128 stands for zero in the data rows.
Here is a table of points, one per row:
[162 143 188  73  85 119 123 174 155  83 122 126 160  95 121 150 164 154
  94  85 118 194 127 118 157  89 192  82 139 109 103 140 147 126 123 159
  92 138 136 153 129 161 145 110]
[130 140 124 130 131 159 152 129 143 106 154  82 151 115 166 105 137 163
 185 111 105 120  90 122  83 108  75 163  70 114 111  82  93 128 139  79
 145  88 105 146  85 109 178 117]
[ 87 135 124 112 118 151 150  92 123 104 116 103 115  61 125 107 127  89
 141  64 114 131 105 138 107  98  91 169  83 107 141 189 123 156 167  99
 121  95 117 107 117 118 122 102]
[114  87  80  89  91 142  82 114 145 128 111 137 108 138 112  73 121  98
 117 138 109  69 113 152  90 124 130 128 125 124 150  86 170 136 156 154
 111  99 129  81  86 154 193 145]
[106  91 111 152 149  25  63  90 145 135 153 149 133 112 100 118  83 117
 142 118 164 141 156 148 147  98 167 194 115 161  91 139 126 113  94 195
 160 117  44 154 142 153 114 111]
[ 91 152 124 119 102 190 166 137  87 143  99 137 101  96 132 114  79  78
 171 123 170 129 167 111  96  67 174 116 159 136 115 114 101  78 129 151
 130 138  90  90 129 118  45  96]
[157 115 142 125 139 116 111 162 121  98 131 110 120  63  62 176 152 148
 122  95 100 121 101 108 129  61 139 100 152  80 118 131 113 137  78 127
 174 209 108 117 122 105 151 131]
[152  42 100 123 127 116  46 164 147 160 160 141 163 158 153 115 196 144
  88 154 143  72 138  59 125 179 147  77 133 119 170 137  74 150 172 131
  87 133 158 183 139 103 157 147]
[143 102 151 188 119 105 107 171 128 113 101 108  89  90  73 137 144 137
 102  99  75 112  79 101 137 103 138 102 156  79 101 134  87 134  60 105
 127 177 109 120 119  97 143 125]
[ 22 140 128 132 109 171 152 111  59  88 114 172 113 112 137 129 116  75
 124  74 138 130 164 133 107 125 138 135 132 123 106 118 141  86 123 136
 133 124 106  65 127 154 108 107]
[147 134  94 157 127  47  60 152 111 133 108 111 112 131 132 120 153 134
 106 118  89 116  85  64 135 122 126  83 168  61 109 139  70 137 120 117
 128 115 139 114 129  97 148 140]
[ 99 173 150  56  73 165 168  90 136 146 190 159 154 143 141 149  86 103
  85 140 157 163 159  93 111 132 114 118 131 179 134 132  75 138 140  80
  80 139 134 106 143  68 102 143]
[220 129 116 137 121 160 144 163  91 124 113 162  93 128 126  93 147 172
  94 130 157 130 158 120 176 105 106 111 102 137  77 171 167 141 154 106
 127 107  62 107 174 131 148 132]
[113  83 157 118 114  65  72  79 112  96 102 128 106 167 156 167  79 163
 155 115 140 104 133 138 142 111 118 153 119 136 107 134 134  59 109 128
 133 179 117 105 128 123  48 117]
[146 144 135 137 125  87 124 151 106  81  95 105  99 136  83 121 127 109
 133 110 146 198 120 114  79 151  88 129 101 140 189  59 105  58 125  59
 143 113 180 102  77  79 117  71]
[117 133 141 124 120 128 138 119 110 176  89 127 109 193  98 150 133 103
 136 202 109 138 116 146 117 159 147 137 134 114 142 132 148 162 127 148
 113 142 157 118 102 194 151 189]
[120  87   0 102 102 100 120 124 143 125 126 120 129 126 155  87 169 102
 122 129 121  82 123 162  89 121 135 137 120 137 112 101 179 127 128 139
 111 122 118 109 102 152 128 131]
[126 104 164 120 114  80  86  99  98  77 105 120  82 139  98 176  76 153
 165  99 129 116 130 125 123 172 108 128 117 137 118 113 123  88 168 114
 129 129 128  90 113 116  46  85]
[134 131 105 137 147  48  58 106 167 152 116 133 210  98  97  95 104 133
 131 110 151  90 150 185 101  97 124 139 124 153  84 116 171 120  95 139
 128 113  86 150 135 187 102 122]
[131 171 150 223 199 172 170  76 198  95 214 106 192 136 194 150  97 150
 157 110  86 157 114 159 132 146 172 161 184 100 220 136 174  94 202 173
 164 168 185 200 113 176  94 102]
[166 121 154  91 124 125 120 183 145  91  95 121 130  78 106 216 152 146
 105  85 109 130 122 150 143  77 147 144 190  92 141 126 129 132 114 121
  94 181  82 171 123 117 149 110]
[101 112 101  94  80 135 110 117  77 155 102  30  71 153 103 109 112 109
 106 160 115 104 108 148 104 171 137 132 122 122 138  95 161 164 115 147
 116 115 178 121 129 162 147 175]
[138 160 179 138 141 147 155 155 126 223 129  99 132 177 134 171 180 132
 153 190 108 165  89 163 111 166 176 167 171 124 138 103 165 168 148 179
 143 171 148 117 100 164 166 171]
[169 188 137  82 100 135 180 167 149  90 114 133 136 129  84 127 162 169
  79 116 127 141 129 110 167 170 141 102 136 112  76 148 120 115  81 194
  69 135 108 135 137 145 133 103]
[101 136 118 128 123 151 150 117 127 109 133  96 141  94 140 114 123 116
 160  98 102 130  91 136 156  88  33 154  56 104 124  99 113 140 160 104
 120 102 115 131 107 109 154 103]
[188 133 129  92 160 190 152 161 116 127 142 144 108 129  88 130 146 168
  81 123 137 140 141 111 164 115 124 107 122 121  78 156 119 133  36 146
  52 116 138 104 145 171 135 119]
[ 79 157 145 110 103 183 173  51 148 132 138 147 182 138 107 147  78  96
  95 131 169 159 166  92 109 125 119 100 134 180 111 125  83 136 114  94
  84 137 117 113 141  36 133 127]
[ 77 144 140 173 183 163 152 124 195 112 180 121 181 198 163 136  87  70
 157 133  85 144  96 148  97 168 130 139 128  78 158 126 146 102 153 128
 189 130 146 185 182 141  88  94]
[179 130 114 151 149 130 126 188 153 124 135 220 144 141 138 122 179 170
 195 129 220 111 224 118 226 155 111 191 132 224 158 211 133 173 144 112
 182 138 175 149 217 132 179 157]
[ 61 180 150 120 151 167 176  36 142 137 107 159  94 110 120 141 103  99
 113 116 175 159 158  87 102 106 118  76 129 180 104 114 102 114 110  96
 102 145 102 175 144  94 128 114]
[110 121 124 101 102 132 125 117  87 160  85  93  93 191  95 122 121 102
 121 167 115 124  91 150 103 180 136 132 133 118 142 141 156 152 113 151
 114 125 151 134  90 165 143 209]
[131 122  95 119 188  42  66 167 121 134 118 117 121 140 135 107 159 139
  77 141 103  74 102  95 141 131 156  93 135  89 134 132  89 146 150 115
  97 125 147 124 127  85 146 134]
[107 177 162  61  74 155 163 120 138 154 162 157 143 132 201 149  92 108
  68 152 171 173 167 105 122 150  94 111 132 185 167 136  90 119 158  98
  71 158 147  94 146 105 113 151]
[128 147 150 118 126 136 153 120 115 233 107 128 123 169 112 157 142 145
 148 197  99 154 122 148 139 169 162 153 152  85 146 107 161 157 138 157
 134 161 153 117 107 176 156 172]
[101 139 130 161 166 165 139 109 169 167 167  81 165 132 157 116 138  87
 148 127 117 125  99 132 156 137 103 137  99 128 139  95 123  98 137 102
 179  97 133 170  69 108  99 134]
[164 124 111 148 125 140 134 174 130 143 120 193 121 126 125 104 159 236
 135 136 172 121 181 172 182 120 106 132  79 174 134 197 130 141 122 115
 153  56 135 127 195 106 147 141]
[142 172 193 163 156 147 162 155 134 194 145  77 136 177 162 192 179 127
 168 183 126 186 103 176 102 170 189 161 192 131 137  95 172 202 157 201
 153 185 149 120 100 162 187 191]
[163 128 167 123 113  87 108 102  54  72  98 108  91 132 115 137  98 109
 150 105 128 134 127 127 100 172 105 124 108 144 155 102 106  98 131 104
 144 123 166 102  91  93 106  16]
[128 151 131 186 194 175 164  94 187 112 186 128 196 133 181 145  36 115
 155 126  86 148  49 154 119 180 161 151 147  95 169 145 157  94 175 152
 180 149 190 194 139 152  90 105]
[135  90  85 120 122  56 122 156 142 143 178 131 145 108 127  83 113 100
 133 111 133  66 144 156  89 102 123 139 125 144  93 108 214 120 101 140
 111 102 113 139 112 148 117 138]
[195 144 120 108 146 165 149 164  53 114 141 153 102 128 103 111 163 168
  94 132 136 133 141 115 168 101 113  92 114 145 123 167 136 139 102 125
 101 114  54 108 164 168 149 127]
[ 85 134 135 115 117 157 152  75  89  85 110 149 105  54 128 113 143  70
 126  66 117 128 128 160  95 112 120 177 108 108 132 112 123 101 140 122
 115 101 138  96 181 117 105 146]
[144  30 101 117 159  61 125 154 142 145 134 117 151 147 139 115 165 140
  84 145 124  50 125  70 142 157 154  36 132 108 157 134  72 144 166 131
 107 119 150 139 133 111 160 142]
[ 82 141 138 173 176 157 143 114 179 112 171 132 169 148 160 129 117  71
 148 199  99 136 158 137  89 145 104 141 108  65 140 133 132 107 145 123
 186 117 148 186 107 123  98 108]
[176 122 107 148 135 137 129 179 141 139 128 208 129 138 130  95 168 198
 163 127 194 119 204 184 208 139  99 148 109 195 139 205 112 156 136 110
 168 113 156 142 203 114 160 146]
[110  97  97  99  50 125 105 109 110 137 109 125  94 146 113  92 120 109
 112 149 113  89  97 143 102 138 133 128 119 109 174  50 161 211 112 150
 117  99 158  91  99 163 133 145]
[ 97  75 134 125 124  47  65  75 123 111 142 134 122 106 126 123  86 132
 173 172 154 133 133 152 168 100 152 163 188 155  85 149 138  80  99 126
 138 135  93 125 144 139  93  87]
[190 128 116 164 114 146 135 166 118 136 104 173 112 117 148 107 152 198
 121 137 168 122 167 129 182 112 108 118  68 153 116 189 173 138 111 112
 126  67 104 108 187 110 150 135]
[142  99 117 148 135  83  85 164 120 128  76 115  85 109 121 117 141 142
 108 110  12 144  85  53 137 116 122  85 169  98  99 135  86 136  95 119
 133 137 120 123 129  94 136 130]
[119 136 121 148 162 161 147 118 155 104 154  61 162 119 170 100 125 132
 172 116 119 134 105 127 133 126  98 140  91 120 124  83 105 156 133  87
 159  89 112 153  44 100 111 167]
[101 153 147 149 117 182 171  98 118 140 100 139 104  93 133 171  96 101
 111 125 172 138 145  91  92  64 125  95 138 196  98 108  96  87 125 129
 154 141  95 117 126 128  72 109]
There is one direction along which these points spread out most. How far along it is each point below, from 0 to 99? 50 is the average, and the first point above lies past it. One standard deviation of the points above along it is 16.
[110  97  97  99  50 125 105 109 110 137 109 125  94 146 113  92 120 109
 112 149 113  89  97 143 102 138 133 128 119 109 174  50 161 211 112 150
 117  99 158  91  99 163 133 145] 47
[130 140 124 130 131 159 152 129 143 106 154  82 151 115 166 105 137 163
 185 111 105 120  90 122  83 108  75 163  70 114 111  82  93 128 139  79
 145  88 105 146  85 109 178 117] 41
[101 139 130 161 166 165 139 109 169 167 167  81 165 132 157 116 138  87
 148 127 117 125  99 132 156 137 103 137  99 128 139  95 123  98 137 102
 179  97 133 170  69 108  99 134] 29
[169 188 137  82 100 135 180 167 149  90 114 133 136 129  84 127 162 169
  79 116 127 141 129 110 167 170 141 102 136 112  76 148 120 115  81 194
  69 135 108 135 137 145 133 103] 65
[126 104 164 120 114  80  86  99  98  77 105 120  82 139  98 176  76 153
 165  99 129 116 130 125 123 172 108 128 117 137 118 113 123  88 168 114
 129 129 128  90 113 116  46  85] 48
[143 102 151 188 119 105 107 171 128 113 101 108  89  90  73 137 144 137
 102  99  75 112  79 101 137 103 138 102 156  79 101 134  87 134  60 105
 127 177 109 120 119  97 143 125] 60
[142  99 117 148 135  83  85 164 120 128  76 115  85 109 121 117 141 142
 108 110  12 144  85  53 137 116 122  85 169  98  99 135  86 136  95 119
 133 137 120 123 129  94 136 130] 60
[135  90  85 120 122  56 122 156 142 143 178 131 145 108 127  83 113 100
 133 111 133  66 144 156  89 102 123 139 125 144  93 108 214 120 101 140
 111 102 113 139 112 148 117 138] 53
[131 122  95 119 188  42  66 167 121 134 118 117 121 140 135 107 159 139
  77 141 103  74 102  95 141 131 156  93 135  89 134 132  89 146 150 115
  97 125 147 124 127  85 146 134] 60
[147 134  94 157 127  47  60 152 111 133 108 111 112 131 132 120 153 134
 106 118  89 116  85  64 135 122 126  83 168  61 109 139  70 137 120 117
 128 115 139 114 129  97 148 140] 60
[ 79 157 145 110 103 183 173  51 148 132 138 147 182 138 107 147  78  96
  95 131 169 159 166  92 109 125 119 100 134 180 111 125  83 136 114  94
  84 137 117 113 141  36 133 127] 47
